In the data rows, the value 128 means zero.
Here is a table of points, one per row:
[116 158 120 112 137 152 137 138 184 163  61 128 126  77 174 171 163 163
 121 210 127 185  85 129  84 119 109 146 129 102 115 149 153 182 124 157
 121 109  67  84 196 123  87 193 145 159 177 168 116 168 124 124 156 133
 154 135 110 137 154 149 109  77]
[151 130 173 141 182 107 126 126 131 155 117  79 120 177  80 131 147 104
 149 103 151 126 121 132 141 115 196 191  92 180 144 166 129 109 128 151
 144 182 166 163 183 185 104 139  98  77 132 128  68 171 116 104 128  92
 165  63 112 105 104 138 171 141]
[148 112  99 155 135 128  94 131  83 165  73 101 162  99 101 105 107 191
  76  96 203 162 163 112 132 118 143 120 120 132 138 133  82 171 144 119
  74 124 155  93 129 162 142 131 117 128  61 151 187 179 121 139  75 105
 129 173  77 155 103 123  63 151]
[ 71 127  81 131 130 125 169 107 120 133 179 100 123 106 124  59 134 110
 127 151 129  51 171  95 137 124 110 140 156 151 128  90 166 129 192 114
 150 127 160 121 155 137 163 164 197 183 129 182 138 109 193 174 165 129
 151 119 100 124  94 129 152 112]
[107 188  83 165  98 142 121 154 113 101 113 127 133 120 124 134 135 172
  91  86  87 154 134 132 191 166 127 152  66 137 113 157 178 136 129 142
 125 118 140 213 161 111 111  68 169 103 109  87 119 136 153 113 120 115
  70  92  65 144 126 140 136 130]
[ 93  67 127 144 167 137  78 109 115 135 118 177 122 112 136 193 107  88
 144 133  77 145 149 128 143 123 117 174 127 103  95 101  80 108 189 150
  83 182  99 158 142  54 120 155  70 172 113 190 108  80 134 128  71 139
 116 152 131  99 111 110 125 123]
[144 134 142 191  88 202 153  91  69 110 114 127 122 106 123 157 124 158
 114  74 172 119  65 111  77  96 133 161 161  88 106 152 129  93 108  84
 160  91 176 140  96 123  94 129 112 111 136 149 143  97 132 106 150 182
 153  96 107 116  96 108  93 106]
[125 180 149  90  94  96 103 124 151 147  39  87  93 124 101 133 140  68
 154  94 103 130 160 133 122 133 111 100  98 131 154 143  97 168 104 131
 205 109 120 114  56 141 140 139 104 151 116 111 145  91 163 143 127 124
 152 131 103 134  70 174 161 116]
[125  65  92  69 137 124  81 130 182 156 124 128 119  95 166 134 128 120
 159 136 111  61 101 140 132 142 120 132 196 176  46 120 104 135  78  65
 128 124 150 156 138 128 170  81  95  64  94 138 112 177 141 171 154 172
  89 160 116 144 144 117 165 136]
[133 137 159 108 141 103  84 133 150 120 180 122 132  95 146 138 125 145
 117  97 169 127 115  42  89 208 114  90 148 174 162 129 122 170 129 140
  96 111 157 146 160 111  78 191  93 166 197 135 135 115  98 192  92 125
 139 135 125 115 230 108 134 102]
[104 119  89 147 117 124 122  77 139  76 117 190 136 144 172 118 159 106
 174 101 127 147 107 135 139  72 112 126 121 149 157 113 143 108  43 183
 106 135 109 118 133 159  80 135 109 192 118 193 171 177 144 121 150  80
 101 126 169  73 198 161 103 165]
[137 139 176 106 108 120  62 158 113  86 112 118 107 159 102 151 138 108
 156 124 156 135 130 160 139 140 134 151 117  68  91  60 122 117 130  86
 141 108 202 154 118 148 184 197 216 149 121 125 142 145  87  90 132 133
  81 137 137 128 164 142 177 143]
[104 156 115 121 120 109 148  77 129 117 170 108  96  94 147 202 180 107
 160 114 157 151 183 124 112 149  82 112 156 104 113 131 175 149 120 130
 136 194 150  71 139 106 181  79 129  94 202 119  97 156 126 117  93  65
 143 147 173 102 140  61  86 168]
[164  68  83  79 145 160 161 164  64 117 135 170 117 101 121 126 137 136
 143 111 115 165 107 114 127 100 209  95 134 138 102 123  83 187 167 140
 160 126 108 100 144 165 170  91 155 114 141 104 130  63 182 130 164 125
 141 149 160 117 167  98 190 162]
[120  80 118 134 128 111 128 104 156 193 152 153 170 126 126 150 176 162
  62 134 160 123 100 131  67 114 110 142 101 106 180  81 162 112 110 108
 144 141 133 126 153 126 132 109  84 173 127  82 131  92 120 137 141 111
  81 195 166 130 100 174 189 113]
[129 173  97 105 106  91 129 126  89 109 169 112 150 131 140  93  90  91
  78 151 131 127 123 196  83 111 160 127 146 139  81 112 136 127 116 150
 145 121  62 125 115 169 161 160  77 114  54 106 162 133  68  97 138 113
 112  64 132 177 138  94 120  58]
[162 155  87  66 184 122 129  70  73 126 184 125 120 180 131 109 137 150
 147 170  84 150 108  92 158 188  48 159 216  84 186 153 143 144 116 108
 114 107  92  98 127  91  77 133 136 121 101 117 117 140 153 119  98 107
 129 117 179 142 129 189 138 156]
[105 211 129 140 133 130 119 117 163 187 106 164 141  98 117  65  84 129
 146 110 103 115  94 108 159 171 185 116 111  62 132  98  99  56  98 133
 101 172 148  79 119 114 145 147 103 148 142  79 125 147 119 153 185 128
 154 113 108 114 127  74 124 138]
[122 164 183 198 114 126 130 104 133 118 100  67 143 136  75 114 119 159
 125 188  95  95 117 201 114 163 142  98  96 143  82 139  81 129 104 106
  96 153 119 135 129 132  68  89 169  72 158 157 210 110  96 155 121 129
 143 154 163  87 119 134 185 128]
[141 143 140 112 117 132 139 180 192  88 154 113 133 142 156 109  78 189
 133  95 102 155 162 190 134 141 114 160 125 139 135 107  87 106 162  63
 124 139 176  73 137 176 117 114  91 147 132 123 124 111 204 127 107 131
 132 109 155 149 134 131  94  90]
[145 139 102 118 118  81 145 169 122 117  69 177 111 183 124 137 118 161
 161 155 107  65 160  58 119 141 122 103  72 172 110  63  96 126 120  91
 167 101 123  91 145  93  87 113 163 122 105 122  83 123  62 118 130 157
 119  98 159  91 112 111 100 105]
[133  92 153 154 108  87 136 149 127 118 132 146  47 140  86 111 113 158
 132 165 109 159 150 118 111 101 111  76 146 144 148 141 154 102 141 156
 134 119 171 122 134  99 160  63 100 198  98 145 108 178 128  58 140 187
 175 146 110 186 169 116 171 122]
[102 116 119 144 146 204 138 153 105  80 119 135  54 182 140 105  58 127
 131 116 131  81  75 157 150 159 124  72  94 169 141  96 149 183 139  93
 110 125 107 125 110 123 192 146  86 122 203  99 120 153 135  82 128 144
 120 159  93 122 119 171  83 128]
[165 116 199 123 184 169 180  99 121 147  67 139 145 145 125 112  77 125
 176  74 130 109 123 178 114 116 121  64 133  80 136 128 130 108  86 202
  91 118 130 168 160 143 129 147 190 112 116 103 114 163 149 162  99 112
 139 142 116 149 111  92 103  67]
[201 145 150 178 132  94 161 125 141 128  95 158 197 147 136 120  77 124
 103 150 182 124 174 142 172 117 140 160 122 123  92 152 142 136 115 147
  83  95 123 143  47 136 164 156 121 110 166 103  75  79 119 133 133 153
 154 163 108 129 155 132 146 159]
[136  31 118 139 160 132 154 183 156 134 132  20 157 131 178  93 146  70
 107 174 124 148 106 109  89 168 124 142 133 141 163 126 137  93 135 136
 165 132 135 152  74 117 140  78 164 161 136 165 106 148 137 127 147 119
  91 108 123 111 133 104  85 141]
[116 141 187 102 145 122 110 102 116 148 169 150  95  91 195 138 208 144
 126 148 154 111 113 140 175 118 114  59  88 127 159 123 120 101 165 158
 114 142  94 142 121 145 112 136 150  83 121 167 123  74 124 129 146 164
 132 119 178 190 157 184  31 132]
[ 76 111 122  32  97 128 156 158 160 113 202  95 144 159 155 122 107 161
 154 110 116  99 159  94 103  60 181 113 137  92 159 180  98 123 110 134
 121 182 125 160 120  64 124 130 157 103 150 144 146 155  93 123 134 160
 128 174 108 154  86 165 127 159]
These points spread out most along one direction. Take the direction at right angles to it along which they spread out most. Go by this last direction. How many in every 100 of the points above lie lower along it than each point below? Round to a whole number. More than half of the points above lie lower than the first one.
[144 134 142 191  88 202 153  91  69 110 114 127 122 106 123 157 124 158
 114  74 172 119  65 111  77  96 133 161 161  88 106 152 129  93 108  84
 160  91 176 140  96 123  94 129 112 111 136 149 143  97 132 106 150 182
 153  96 107 116  96 108  93 106] -> 64
[104 119  89 147 117 124 122  77 139  76 117 190 136 144 172 118 159 106
 174 101 127 147 107 135 139  72 112 126 121 149 157 113 143 108  43 183
 106 135 109 118 133 159  80 135 109 192 118 193 171 177 144 121 150  80
 101 126 169  73 198 161 103 165] -> 89
[102 116 119 144 146 204 138 153 105  80 119 135  54 182 140 105  58 127
 131 116 131  81  75 157 150 159 124  72  94 169 141  96 149 183 139  93
 110 125 107 125 110 123 192 146  86 122 203  99 120 153 135  82 128 144
 120 159  93 122 119 171  83 128] -> 21
[ 93  67 127 144 167 137  78 109 115 135 118 177 122 112 136 193 107  88
 144 133  77 145 149 128 143 123 117 174 127 103  95 101  80 108 189 150
  83 182  99 158 142  54 120 155  70 172 113 190 108  80 134 128  71 139
 116 152 131  99 111 110 125 123] -> 57
[116 158 120 112 137 152 137 138 184 163  61 128 126  77 174 171 163 163
 121 210 127 185  85 129  84 119 109 146 129 102 115 149 153 182 124 157
 121 109  67  84 196 123  87 193 145 159 177 168 116 168 124 124 156 133
 154 135 110 137 154 149 109  77] -> 96
[ 76 111 122  32  97 128 156 158 160 113 202  95 144 159 155 122 107 161
 154 110 116  99 159  94 103  60 181 113 137  92 159 180  98 123 110 134
 121 182 125 160 120  64 124 130 157 103 150 144 146 155  93 123 134 160
 128 174 108 154  86 165 127 159] -> 14
[164  68  83  79 145 160 161 164  64 117 135 170 117 101 121 126 137 136
 143 111 115 165 107 114 127 100 209  95 134 138 102 123  83 187 167 140
 160 126 108 100 144 165 170  91 155 114 141 104 130  63 182 130 164 125
 141 149 160 117 167  98 190 162] -> 7
[107 188  83 165  98 142 121 154 113 101 113 127 133 120 124 134 135 172
  91  86  87 154 134 132 191 166 127 152  66 137 113 157 178 136 129 142
 125 118 140 213 161 111 111  68 169 103 109  87 119 136 153 113 120 115
  70  92  65 144 126 140 136 130] -> 46
[133 137 159 108 141 103  84 133 150 120 180 122 132  95 146 138 125 145
 117  97 169 127 115  42  89 208 114  90 148 174 162 129 122 170 129 140
  96 111 157 146 160 111  78 191  93 166 197 135 135 115  98 192  92 125
 139 135 125 115 230 108 134 102] -> 86
[145 139 102 118 118  81 145 169 122 117  69 177 111 183 124 137 118 161
 161 155 107  65 160  58 119 141 122 103  72 172 110  63  96 126 120  91
 167 101 123  91 145  93  87 113 163 122 105 122  83 123  62 118 130 157
 119  98 159  91 112 111 100 105] -> 25
